One vector is turned by the same rotation once a step. Each row is the vector after some number of steps, and that number follows the row.
The counts run from 0 to 234.
[-3 13 -13 10 80 -59 -30 -5 -17 -27 27 -10 14 21 28 -52 -36 46 -13 -48 0 6 -1 35 24 12 17 21 -7 8 11 -33 -35 1 58 -22 29 16 10 15 1 5 13 -15 17 13 19 -23 65 -38 -27 19 -9 41 6 26 -39 8 0 41 10 -38 7 -31 -2]  15
[3 19 25 -9 75 -58 2 -45 -22 -15 31 -29 2 13 -26 41 -39 45 3 -22 35 -30 -48 -1 18 9 14 5 -42 -17 9 -18 -29 -3 6 4 8 15 -2 -3 24 -23 3 -11 14 16 46 -2 63 -21 -38 28 -4 14 13 0 -3 -6 15 7 18 -55 -21 -30 -28]  227
[-31 17 -19 11 62 -74 -34 -28 -25 -30 50 -20 12 39 25 -27 -2 46 -9 -23 24 -16 -16 17 20 3 8 22 -26 11 -12 -16 -19 -20 36 -26 8 42 21 -18 24 2 20 -68 12 17 36 -10 58 -32 -8 17 -4 -2 -20 22 -12 4 38 14 24 -13 9 -26 -25]  4
[65 -8 -14 33 32 -53 37 20 7 -9 31 -41 4 10 15 9 -21 31 -64 -42 39 -20 -20 41 24 -13 13 12 -50 -9 -2 -49 6 35 39 15 21 -3 6 -22 11 2 -12 6 -3 6 33 -11 42 -6 -17 39 1 -6 -14 61 13 3 5 38 -11 -9 -10 -18 -10]  128
[5 -17 1 26 30 -74 11 -7 -39 -24 -30 -11 -1 34 41 -7 -36 28 -17 -42 28 2 -16 67 -6 20 7 32 -32 -8 15 -68 -36 -3 34 17 7 44 14 26 0 -5 6 -10 19 6 2 -19 50 -40 -9 47 -7 10 -7 9 14 -23 -16 53 -17 28 -7 -20 9]  105
[-5 -27 33 11 28 -42 -18 -2 -24 -9 24 -39 -19 -19 -2 27 -44 38 -1 -20 73 -49 3 -1 4 21 5 -1 -36 -18 -13 -13 -33 -1 0 2 -18 49 9 -20 31 -1 -37 -27 24 19 9 -3 60 -25 -12 8 44 13 -33 24 -17 -16 29 49 39 -17 -30 -28 -49]  85
[12 16 7 0 48 -79 8 4 -8 -6 4 -45 -10 10 -36 23 -44 8 -33 -49 37 -56 -38 14 -11 19 25 11 -12 -32 50 -23 -50 2 -7 -4 0 1 35 0 35 -1 -38 -23 10 26 34 -10 35 -17 -32 11 -2 -38 -33 -26 11 15 -3 35 22 -20 -2 -24 14]  210
[45 3 17 19 33 -55 9 27 -21 13 7 -25 6 4 29 -42 -36 13 -40 -28 32 -20 2 39 6 -8 -3 21 -23 17 17 -59 -10 19 75 6 20 -3 20 -3 14 -2 -4 11 20 20 13 -14 41 -29 -13 37 -20 8 -13 41 -16 7 -17 91 -11 3 -17 8 23]  31
[23 -27 2 23 24 -40 3 12 -9 -7 14 -46 -2 -21 -27 -8 -34 31 -42 -36 57 -75 -10 11 -26 9 36 10 -16 -23 26 -13 -32 -34 13 -6 13 24 15 -10 30 23 -44 -55 24 23 -14 9 31 -24 -17 6 13 -22 -38 -37 -12 -20 -35 19 33 -35 -6 -26 10]  199
[15 5 -21 11 30 -79 -2 19 -10 9 9 -46 3 13 -27 -4 -29 2 -59 -32 36 -44 -44 33 -14 11 31 14 -23 -20 47 -28 -51 -15 8 -23 11 4 47 -9 49 8 -19 -43 -16 22 32 -19 46 -27 -29 21 -35 -37 -27 -8 2 17 6 43 28 -22 14 -15 15]  209
[-33 -32 -9 16 20 -58 -9 15 -1 -14 12 -45 -10 16 20 -7 -4 -9 -24 -24 53 -51 -6 37 -17 -4 34 14 -29 14 18 -27 -39 -48 45 -27 14 40 14 -10 -13 20 21 -46 -1 41 20 -28 56 -19 -11 62 -51 17 -14 19 -17 0 4 35 31 -17 7 -5 21]  60
[32 -5 -3 18 75 -39 11 -46 7 -7 5 -28 -1 -5 -16 1 -25 16 -19 -45 42 -40 -10 -7 20 9 31 1 -40 -13 13 -15 -38 -2 27 -37 31 3 -15 6 1 22 -26 -40 -7 42 23 -22 50 -36 -25 8 -12 17 5 -1 -55 -11 -2 25 28 -56 -28 -48 3]  56
[17 -10 6 17 58 -24 4 8 -26 19 -5 -64 -18 11 19 35 -46 0 -15 -16 35 -67 -28 29 -18 -20 39 17 -44 -34 0 -62 -35 -5 58 13 15 19 -10 -4 -15 -29 1 -7 -6 -2 32 4 52 -13 -69 28 -27 -5 -2 30 -7 24 -1 58 4 5 -2 2 -13]  218
[-1 -33 25 -3 42 -80 26 -25 -28 -6 -13 -41 -3 -3 -6 38 -48 -2 -10 -54 41 -66 -14 17 -21 -1 14 6 -29 -52 45 -38 -46 -3 -10 10 9 -2 1 12 13 -4 -30 -9 35 27 30 5 20 -37 -31 22 8 -26 -40 -19 13 1 -16 28 13 -2 -34 -29 18]  211
[23 9 -21 1 5 -84 -11 45 -37 11 59 -26 -15 -13 62 -6 -16 30 -30 -22 29 -61 5 47 -15 -14 1 27 -8 11 -6 -40 -11 21 13 -26 1 13 10 -8 23 16 -7 -14 5 3 31 -19 29 -16 -22 54 -18 3 -17 19 -12 35 9 66 21 -25 0 -17 10]  168
[37 -22 0 19 18 -66 18 -10 -19 17 20 -54 11 21 20 35 -30 10 -5 -9 66 -67 -36 49 -27 -25 11 10 -46 -9 -34 -19 11 -1 11 11 12 39 20 -43 5 -14 1 -25 2 -9 43 9 38 -13 -16 14 -33 -5 -21 41 46 8 9 46 4 10 -27 -2 -8]  224
[9 4 8 -5 41 -73 10 19 -7 1 -11 -27 -9 35 -28 20 -39 -3 -21 -25 39 -20 -21 13 -5 33 24 9 -48 -4 25 -44 -27 -20 7 -11 6 28 53 11 -9 -17 -6 -3 -5 5 65 -10 66 -21 -27 40 -35 14 -7 25 8 -6 -4 63 18 -35 18 -10 18]  220
[16 15 36 45 28 -57 28 -21 -8 -26 -3 -18 -5 50 34 -9 0 10 -41 -31 35 -30 -18 36 -36 -25 18 2 -44 28 18 -20 -19 -28 61 -18 26 -2 3 20 -4 -1 -1 -39 -3 25 50 10 32 -16 -24 49 -42 -13 13 20 -3 -11 -34 54 14 9 20 -17 42]  48
[19 7 36 41 17 -50 -1 5 -21 -11 45 -17 12 20 37 5 -4 52 -64 -43 37 -15 -3 52 -22 -22 40 -15 -12 23 -8 -14 -27 11 45 -29 10 23 -20 12 26 -2 -15 -6 -10 6 17 8 52 -9 -24 39 1 2 23 13 -13 -23 -4 50 31 -2 19 -40 3]  185
[30 -33 18 22 31 -32 -5 4 -26 9 33 -55 6 9 55 -46 -42 35 -16 3 33 -48 27 29 -18 -27 17 -21 -26 19 -51 -36 3 3 40 -22 20 37 -11 -10 -24 25 -6 -12 1 -19 46 -2 52 -11 -30 29 0 25 1 29 -31 -1 -13 78 -8 -12 -1 -26 -1]  173
[35 1 -5 -4 43 -70 19 18 -34 -8 28 -40 35 51 -15 -34 -38 30 -41 -11 20 -24 -35 26 12 9 4 6 -53 14 21 -51 4 -7 15 -7 35 8 43 15 0 15 -7 -14 -2 -5 48 1 46 4 -30 60 -36 4 -17 -9 25 -8 -37 29 -20 -43 23 0 20]  123
[4 -36 27 1 33 -85 15 -28 -13 -18 -13 -39 -5 7 36 43 -35 5 18 -64 25 -67 -10 49 -43 -12 22 -5 -34 -10 8 -19 -24 5 23 3 23 21 -8 10 -21 11 0 -4 12 27 36 -3 16 -37 -22 26 -20 -16 -19 10 9 14 -9 49 10 15 -52 -43 27]  64
[0 25 17 24 75 -73 16 -13 -30 -29 29 -17 -10 5 -23 17 -9 28 -11 -25 47 -43 -23 0 23 17 -17 36 -47 -20 46 -21 -4 -8 42 13 20 1 8 -3 30 -18 -19 -33 34 45 26 -19 39 -19 -9 37 2 -16 -26 24 0 4 -2 5 38 -30 -26 4 -23]  136
[-22 -25 49 -1 20 -86 7 -20 -36 -3 25 -10 35 -4 9 -37 -28 38 -8 -18 66 -24 2 5 15 5 -6 -4 -25 17 10 -9 -26 -3 -4 -38 9 34 13 -4 27 20 -35 -25 45 27 14 -6 50 -27 17 33 19 22 -13 -12 0 -42 0 51 41 -37 -30 -26 -9]  181
[-11 35 37 -11 50 -74 -34 -8 -44 -13 33 -37 -5 33 -22 31 -37 28 0 -29 40 -48 -25 10 -9 20 7 -9 -20 -5 26 16 -40 5 9 -7 5 20 2 -3 37 -5 -14 -15 -7 17 70 -4 45 -17 -43 8 9 -24 -9 -8 -6 15 27 32 45 -19 -17 -43 -18]  79
[17 -1 10 13 44 -86 12 -11 -7 -13 -15 -41 -20 4 -3 30 -24 -13 6 -59 37 -84 -5 40 -33 3 13 7 -17 -16 17 5 -22 -2 22 11 16 16 -15 -4 0 4 -24 -26 26 31 30 -4 10 -45 -16 10 -3 -24 -35 -4 -5 20 -21 43 37 6 -49 -35 25]  63
[25 -65 -14 10 29 -32 20 21 -19 -8 -12 -49 12 12 32 -36 -44 20 -23 -29 48 -28 -2 45 9 1 17 12 -26 -20 -4 -82 -18 -14 36 27 17 47 18 4 -15 22 2 -1 17 9 -13 -13 48 -7 -11 49 2 26 -40 20 20 -6 -10 39 -26 19 2 9 -4]  116
[-7 -26 -36 8 18 -53 -14 34 -20 -17 46 -34 -11 -13 26 -19 -8 39 -25 -23 13 -44 16 29 -10 17 9 15 -28 12 0 -43 -5 -26 21 -36 6 37 21 -3 -17 35 9 -27 18 15 8 -19 41 -22 -4 69 -30 46 -32 23 -42 0 -5 38 -11 -64 -1 -14 12]  157
[38 5 -2 19 41 -51 10 23 -18 6 -21 -46 -6 39 5 24 -31 -8 -30 -22 29 -36 -24 31 -19 4 31 20 -60 -20 7 -53 -24 -12 37 -9 15 14 19 7 -15 -22 -4 2 -9 -10 56 0 51 -16 -62 32 -50 0 10 33 -3 13 -8 69 7 -7 17 -8 20]  219
[3 -9 3 8 49 -49 -14 -7 -6 -15 14 -41 -32 2 40 4 -33 17 1 -54 35 -66 32 24 -16 6 1 8 3 -11 -5 3 -10 1 53 26 -7 33 -15 -8 -12 19 -8 -23 41 31 39 -17 15 -37 -15 10 45 -18 -40 34 -22 46 16 40 19 14 -52 -42 -4]  160
[42 17 3 33 53 -39 -9 -16 -11 -10 -10 -49 -33 6 -14 42 -38 22 25 -36 55 -47 -19 36 -6 15 7 28 -39 -13 -28 -6 4 4 52 32 3 42 1 -17 17 -25 -19 -29 10 16 15 1 31 -37 -7 -2 18 -10 -11 28 1 17 -8 47 26 0 -51 -22 -25]  234
[22 -25 0 29 23 -29 11 14 -25 -10 8 -54 -15 39 -1 35 -30 35 -12 -16 41 -44 -7 31 -43 12 24 -1 -59 5 -27 -38 16 -45 30 14 2 51 18 16 -31 -12 2 -7 9 -21 27 14 45 -4 -26 65 -17 32 4 24 26 -18 -26 31 1 -28 11 -7 0]  230
[36 6 -6 39 64 -17 0 -18 -14 -31 45 -61 -14 -5 -6 15 -8 45 -20 -23 36 -76 -1 11 -26 -12 10 10 -35 -18 -21 -3 14 -30 76 21 19 11 -17 -19 -3 1 -7 -52 27 17 10 17 18 -12 -33 19 15 -16 -23 41 -18 17 -16 -2 18 -22 -16 -16 -15]  143
[54 -17 22 42 47 -30 -8 -42 -45 -19 -23 -37 8 18 26 7 -54 57 2 -34 28 -27 6 41 -31 6 20 -15 -39 -14 -43 -32 -1 0 13 9 10 57 -4 13 -11 2 -23 -25 16 -22 12 19 31 -25 -23 8 29 14 10 1 -2 -36 -37 37 -19 -1 -18 -49 0]  98
[6 -23 12 -8 54 -50 24 6 -22 -11 46 -60 11 7 -17 -15 -34 39 -35 -15 70 -63 -9 -13 4 -4 -1 4 -35 -38 25 -27 -6 -16 8 17 6 23 29 -7 17 9 -29 -13 54 25 16 5 36 6 -10 45 33 -8 -53 -7 35 -5 1 8 17 -31 -12 -5 -22]  125
[11 21 8 -10 57 -74 -35 -5 -34 -4 32 -39 12 39 5 -48 -38 24 7 -16 19 -47 14 -7 -4 20 -14 -6 -7 30 14 2 -10 -20 16 -24 23 34 28 5 -14 33 -16 -35 18 13 75 -10 39 -18 -23 26 0 8 -18 -19 -38 18 -5 54 17 -48 -7 -42 17]  164
[25 -11 -6 3 35 -31 -9 10 -28 14 59 -43 25 0 29 -74 -40 58 -54 -14 17 -20 3 29 6 -19 24 -2 -20 30 -2 -46 -7 -8 44 -24 32 15 23 7 0 21 -4 -13 10 -4 8 -5 51 -7 -25 48 -17 42 0 2 -16 0 -14 52 -15 -46 13 -11 -3]  26
[9 24 12 -7 16 -82 -38 3 -29 5 36 -41 16 23 -18 -5 -29 23 -24 -35 34 -32 -31 28 7 6 20 -4 -30 16 8 13 -27 -3 1 -33 5 42 20 -36 39 7 -9 -29 -34 12 70 -9 59 -17 -23 14 -16 -10 -6 7 -2 10 25 58 31 -19 -5 -31 -12]  78
[-6 -38 5 13 14 -64 -1 -35 -10 -36 30 -37 8 28 41 -4 -15 33 -8 -36 34 -50 1 44 -27 -20 3 20 -42 21 -26 -4 14 -37 59 15 14 42 9 -23 -13 29 36 -56 28 33 28 -7 11 -38 7 43 -18 -4 -29 47 15 14 13 25 -1 17 -31 -27 -1]  150
[9 -17 57 0 44 -44 6 -43 -30 -7 22 -44 30 7 6 -62 -55 27 -9 -17 66 -40 6 -12 7 -20 -14 -15 -9 18 17 -6 -8 -17 30 12 25 7 12 -4 8 22 -21 -31 59 41 34 1 34 -21 -3 27 35 -7 -36 -4 4 -14 -10 48 9 -11 -33 -11 -15]  34
[-25 -33 -5 15 25 -71 -10 24 -38 -4 35 -33 2 20 60 -41 -32 31 -12 -22 29 -41 11 51 -35 -16 -1 22 4 8 -5 -43 0 -23 61 14 9 42 18 3 -5 9 19 -18 54 11 -4 -12 21 -22 3 43 -7 14 -37 17 21 18 -10 37 12 16 -6 1 9]  19
[29 17 -32 7 63 -45 0 16 -37 -15 34 -31 24 15 -6 -23 -26 46 -51 -40 14 -17 -44 51 12 10 31 15 -17 -30 28 -54 -44 15 25 -7 14 11 8 13 28 9 -20 -16 -17 11 9 -19 62 -8 -40 31 -10 13 7 -19 -2 -4 4 15 -10 -39 19 -25 -5]  112
